(in the rows, 128 means zero)
Each run below is a few steps of one of 6 hidden systems, one row a step.
J_842, trace 1, 8 rows:
[[ 96 139 103 104  83 114  98  80 113  80 124 180 129 141  73 157 145 147]
 [138 153 144 179  89 117 153 112 162 110 109 141 101 147 135 182 187 154]
 [182 124 151 157 140 131 129 158 136 168 111  98 129  96 174 142 191 112]
 [158 103 121  94 141 131  73 133  83 164 128 140 160  68 128 117 137  92]
 [117 124 103 105  90 133  96  78 105 118 132 190 133 110  81 154 107 130]
 [138 143 118 152  81 148 156  83 165 116 113 146  97 149 113 183 156 160]
 [176 132 132 138 131 147 142 137 152 147 105  84 123 127 157 146 203 133]
 [155 117 127  98 146 119  76 146  88 144 121 117 164  92 133 112 177  98]]
J_73, trace 2 (8 x 18):
[[171 130 127  87  86 120 116  82 134 130  57 128 121 147 104 114 115 152]
 [125 186 143 160  86 123 119  97 121 134  90 109 153 173 123 137 131 130]
 [110 163 134 178 145 137 116 141 121 134 163 108 163 145 144 140 172 102]
 [131 104 118 122 165 139 107 153 113 122 178 148 142  99 134 141 165 103]
 [149  93 123  95 119 125 122 129 114 121 122 168 109  84 116 149 125 133]
 [145 123 139 130  86 117 143 110 140 140  78 134 100 110 128 145 115 153]
 [145 143 136 158 113 127 133 110 156 157  95  94 127 141 141 119 149 132]
 [144 141 118 131 145 142 102 115 129 142 139 108 161 148 129 112 161 106]]
J_546, trace 3, 8 rows:
[[190  97 114 118 177 160  93 127 123 153 177 163 160 107 133 120 140  81]
 [126 144 109  78 104 165 113 106  72 109 139 169 148 130  93 171  88 121]
 [ 72 157 117 120  73 134 159 110 127 107  90  97 102 136 109 163 128 175]
 [125 116 132 147 138 105 147 143 173 133 105  71 104 126 150 105 194 149]
 [183 103 142 126 174 106  92 150 124 137 139 139 154 118 147  95 168  92]
 [149 143 141 122 117 128  92 120  74 129 136 183 163 120 118 150  93  95]
 [ 92 156 124 147  74 149 149 104 120 135 114 133 113 117 118 181 102 149]
 [117 116 111 139 125 148 165 123 177 144 119  79  95 116 139 133 166 158]]
J_265, trace 4 (8 x 18):
[[174 145 119  60 137 180 157 136 111 115 101  73 135 170 131 132 132 143]
 [ 76 145 109  72 107 124  96 139  66 112 103  85 151 104 107 128 152 136]
 [ 83 128 129 165 112  74  79 118 124 114 136 156 139 102 113 129 182 121]
 [175 116 157 190 143 104 136 132 172 128 141 169 113 134 155 144 165 116]
 [201 117 150 120 141 159 165 150 132 153 110 119 114 120 162 145 109 126]
 [136 124 113  73 101 157 120 113  94 156  92 106 134  95 117 126  90 135]
 [ 99 133  97 115  97 118  84  75 127 131 115 137 143 128  87 113 139 132]
 [139 137 124 155 137 111 114 108 162 105 140 138 137 171 121 126 189 126]]
J_447, trace 5:
[[ 97 179 120 168 113 151 132 118 138 168 112  40 153 149 144 121 163 128]
 [101 114 108 143 179 115  93 147 135 117 184 110 157 122 130 103 215 102]
 [146  93 122  94 157 116 111 138 113  72 170 203 127 129 107 146 141 118]
 [153 135 150 119  89 134 167 123 118 105 101 171  96 132 125 180  82 153]
 [125 142 152 163  93 122 160 130 146 170  75  81 104 110 155 129 110 148]
 [118 111 121 141 149 109  98 129 143 174 120  83 145 104 139  70 147 110]
 [135 115 102  97 156 137  84 108 115 120 163 154 163 139 102 102 131 102]
 [135 149 118 110 114 162 141 107 113  93 146 161 133 164 106 174 118 134]]
J_265, trace 6, 8 rows:
[[135 110 152  87 147 116 172 166 112  81 125 151 101 151 131 120  50 145]
 [ 78 173 150 133  88 119 147 127  94 120  96 114 131 152 121 130  45 144]
 [ 58 157 121 186 122 126 125 108 151 159 142  87 144 142 129 100 107 124]
 [107 107 112 156 189 137 132 142 163 135 195 115 140 140 136  86 130 106]
 [127 106 129 103 176 143 150 165 113  89 181 157 124 141 131 131  91 118]
 [ 83 143 136 117 107 134 161 139 102  94 133 146 110 136 116 159  68 151]
 [ 62 143 130 167 103 113 154 116 153 134 117 102 108 133 125 118  95 153]
 [103 115 130 160 163 111 138 137 165 144 147  98 129 144 142  73 108 122]]
J_546, trace 7:
[[102  92  73  85 196 182 129 143 142 126 198  85 142 120 119 101 161 117]
 [107 105 107  50 149 109  98 140  89  49 150 167 136 144  87 120 140 132]
 [119 155 168 130  83  73 138 130 107  72  77 160 108 164 119 150 111 157]
 [140 147 177 194 110  99 166 148 156 160  83  95 106 129 173 124 116 138]
 [154  99 130 160 168 142 122 141 153 195 152 107 137  88 161  92 118  96]
 [130 103  93  99 150 159  94 102 116 138 176 168 153 110 100 120 100 101]
 [100 149 104  98  95 150 139  90 119  83 134 155 124 164  85 162 106 155]
 [107 152 136 129 113 125 175 137 148  97  98  82 101 168 134 134 144 166]]
J_447, trace 8:
[[145 110 157 167 113 104 141 102 155 163 109 175 108 121 133 102  20 124]
 [159 146 134 144 137 175 150 119 137 195 120  82 145 146 152  96  53 110]
 [ 90 145  96  96 158 175 124 145 103 144 153  49 166 136 129 104 136 115]
 [ 55 130  91  99 147 130 115 136 113  70 176 122 140 145  94 129 165 137]
 [102 130 141 146 134  98 151 137 144  56 155 177 105 167 116 151 129 147]
 [152 133 182 167 132  99 169 167 133 118 115 147 105 141 165 137  91 130]
 [132 123 160 137 135 111 130 167  99 170 105 102 133  87 163 104  79 112]
 [ 84 117 105 114 132 136 101 117 110 163 139 111 148  93 113  95  83 115]]
J_589, trace 9:
[[ 68 146 143  87 175  93 142 198  95  79 119  41 145 176 141  56 118 138]
 [ 24 117 146 155 164  48 116 173 110  79 168 144 128 128 121  73  91 120]
 [ 93 119 169 212 135  82 159 137 155 122 163 197 102 129 141 125  42 120]
 [161 128 169 168 134 152 198 149 149 167 123 130  99 130 170 133  18 129]
 [129 122 124  78 148 175 173 152 115 161 115  65 123 129 143  88  35 135]
 [ 61 126  96  73 149 136 135 120 121 103 135  85 139 167  94  64  60 145]
 [ 65 150 130 151 142  91 145 119 155  73 149 130 126 208 106  86  92 143]
 [112 149 180 190 155  86 174 174 146  99 140 126 114 180 165 112  95 129]]
J_73, trace 10, 8 rows:
[[156 133 168  94 129  92 183 158 136  60  81 132  90 199 134 112  82 167]
 [104 167 177 135 132  94 147 180  92 135  81  58 144 158 162  80  68 127]
 [ 55 132 124 160 159 115 105 140 117 164 162  93 163 117 133  62  72  98]
 [ 91  98 100 142 169 146 134 111 154 121 207 173 127 137 103 106  68 113]
 [134 109 125 102 149 157 194 140 151  82 157 155  90 163 123 148  72 153]
 [109 129 139  91 134 129 187 170 125  98  95  72  97 149 142 115  93 167]
 [ 72 127 130 116 141  92 124 149 124 124 107  71 134 139 127  58 102 137]
 [ 90 124 131 150 155  96 107 118 138 119 158 147 147 155 115  69  78 109]]
J_842, trace 11 (8 x 18):
[[168  85 108  84 136 128 110 113 133 103 138 179 114 105 105 144 169 131]
 [173 138 144  99  89 121 129 117 106 100  86 160 117 134 117 171 145 145]
 [145 159 144 144  78 126 120 115 113 153  74 107 131 114 140 159 156 137]
 [137 130 118 155 117 130  90 103 135 176 120 112 147  94 132 127 174 108]
 [152 111 107 129 138 138  90 103 130 136 161 167 147 111 113 139 169 103]
 [155 126 121 110 117 147 126 117 115 101 141 173 125 124 113 178 154 130]
 [143 136 130 116  94 137 141 129 118 124  97 122 111 107 131 176 163 150]
 [147 122 127 127 105 119 108 118 130 157  89 107 127  93 134 131 172 132]]
J_589, trace 12, 8 rows:
[[110 170 153 141 101 114 110 143  76 132 105 117 156 128 135 143 117 115]
 [ 79 132 120 167 120 131 127 128 137 159 140 100 128  95 136 128 136 126]
 [138  91 108 141 155 142 140 118 174 140 159 137 111 115 130 118 139 128]
 [174 116 130  98 144 143 139 126 128 106 134 157 125 149 123 136 119 127]
 [128 155 139 101 103 128 128 131  90 109  98 122 135 141 120 145 115 137]
 [ 90 141 128 143 106 111 122 125 126 138 104  95 129 116 126 119 138 137]
 [122 110 123 155 148 114 120 124 159 144 143 124 126 120 135 102 148 121]
 [160 115 133 129 154 134 127 133 132 123 155 158 134 135 134 131 124 111]]

Which system made each of these runs?
trace 13:
[[228 133 108 132 126 187 117  63 154 144 148 183 147 164 113 167 146 106]
 [171 139  91  64 114 202 157 106 134 109 109  92 121 153 113 178 185 160]]
 -> J_265
trace 14 (2 x 18):
[[ 72 123 127 168 132 117 116 131 121 151 162 142 136  90 130 121  94 111]
 [117 100 107 147 132 139 147 102 173 119 164 168 101 122 114 143 124 140]]
 -> J_546
trace 15, 2 rows:
[[115 113 168 152 134  76 145 169 130 139 100 113 108 108 158  93  91 133]
 [140 133 157 155 135 115 116 131 115 166 122 141 148 123 145  96  55 100]]
 -> J_265
trace 16 (2 x 18):
[[175 140 140 159 101 172 147 112 133 181 115 135 123 100 152 180 115 120]
 [151 117  97  86 129 186 139 119 131 167 113  75 127 100 131 133 143 136]]
 -> J_589
trace 17:
[[ 93 134 107 159 127 183 129 141 116 193 161  81 143  57 151 164 158 109]
 [110  77  71  86 140 155 105 115 137 127 166 138 115  64 100 149 198 135]]
 -> J_546
trace 18 (2 x 18):
[[131 131 124 148 111 157 174 129 158 129 124 108  95 121 142 177 164 155]
 [146 112 118 107 145 126 126 141 144 128 110  82 124 123 139 112 199 138]]
 -> J_73
trace 19 (2 x 18):
[[103 156 123 159 146 131 132 137 142  87 168 118 140 170 129 152 202 127]
 [143 109 154 142 158  98 135 175 126  87 152 161 116 120 149 150 173 122]]
 -> J_447
trace 20 (2 x 18):
[[ 85 139 137 147 167 117 141 174 110  59 194 153 134 151 131 162 161 120]
 [103 105 160 138 138 104 169 196 113 105 137 135  89  83 161 158 122 142]]
 -> J_842
trace 21:
[[140  57  69  88 197 185 123 129 156 116 223 156 123  99 109 130 165 112]
 [163  87 111  29 110 136 144 116 115  67 103 180  88 124  89 156 114 169]]
 -> J_73
trace 22:
[[152  96  99  94 150 164 126 114 131 128 162 159 129 115 111 136 112 120]
 [123 129 111  90 109 140 143 105 127  88 121 150 112 149  96 152 121 154]]
 -> J_265
trace 23, 2 rows:
[[ 65 141 126 160 115 139 170 150 133  99 158 122 101 117 134 184 152 155]
 [148  81 133 117 151 120 166 163 161 118 126 118  82  94 153 133 167 153]]
 -> J_546
trace 24:
[[ 70 141 121 121 111 143  78 166  32 149 156 127 166  40 133 179 155  93]
 [ 67  95  73 155  85 149 119  66 168 156 155 160  95  53  91 170 156 150]]
 -> J_589
trace 25, 2 rows:
[[ 80  95 132 165 157 104 146 153 138  64 212 221  99 112 118 171 124 123]
 [178  95 155 113 122 134 206 143 158  94 115 179  60 132 139 169  77 167]]
 -> J_546
trace 26:
[[130 144 122 146  95 162 144 135 131 176  98  61 120  80 158 175 198 141]
 [136 103  88 116 132 126  76  99 150 153 124 100 144  94 115 109 235 121]]
 -> J_73
trace 27 (2 x 18):
[[233 148 153  82 127 137 112 128  88 101  95 159 154 172 129 151 148 113]
 [136 169 144 120  64 138 114 128  68 141  77 121 139  93 135 200 162 134]]
 -> J_447
trace 28:
[[177  85 155  90 141  66 117 125 139 112  79 161 110 139 122  58  75 134]
 [165 188 167 133 104 119 113 113  86 120  90 144 170 198 127 125  72 106]]
 -> J_265
trace 29, 2 rows:
[[ 48 114 125 144  63 112 136 100 120 177  90 131  96  54 112 120  22 153]
 [141 103 103 175 119 139 155  47 238 174 118 123  95 149 114  85  97 152]]
 -> J_842
trace 30:
[[153 105  97  68 131 136  84 102 109 112 129 157 144 115  94 127 161 120]
 [146 144 129 116  97 114 112 105 118  83 111 165 128 151 104 166 180 141]]
 -> J_265
trace 31:
[[183 112 149 154 133 154 155 125 150 208 109 118 116 101 163 105  41 113]
 [105 112  82 110 141 175 112  85 141 184 153 106 148 113 105  84  68 113]]
 -> J_546
trace 32, 2 rows:
[[173 172 113 139  88 154  83  53 129 163 100 130 173 165 107 136 152 110]
 [166 157 110 153 121 171 112 102 139 144 145 117 154 138 132 178 221 111]]
 -> J_447
trace 33 (2 x 18):
[[142 151 119 174 162 122  94 105 158 100 182 153 168 193 118 126 210  99]
 [157 145 157 158 150 133 142 178 107  87 169 159 133 136 158 198 196 112]]
 -> J_589
trace 34:
[[138 176 164 189 168 139 189 170 155  98 165 101 129 216 170 141 136 124]
 [ 92 125 137 115 167 167 177 208  93 147 153  58 126  91 171 134  94 122]]
 -> J_265
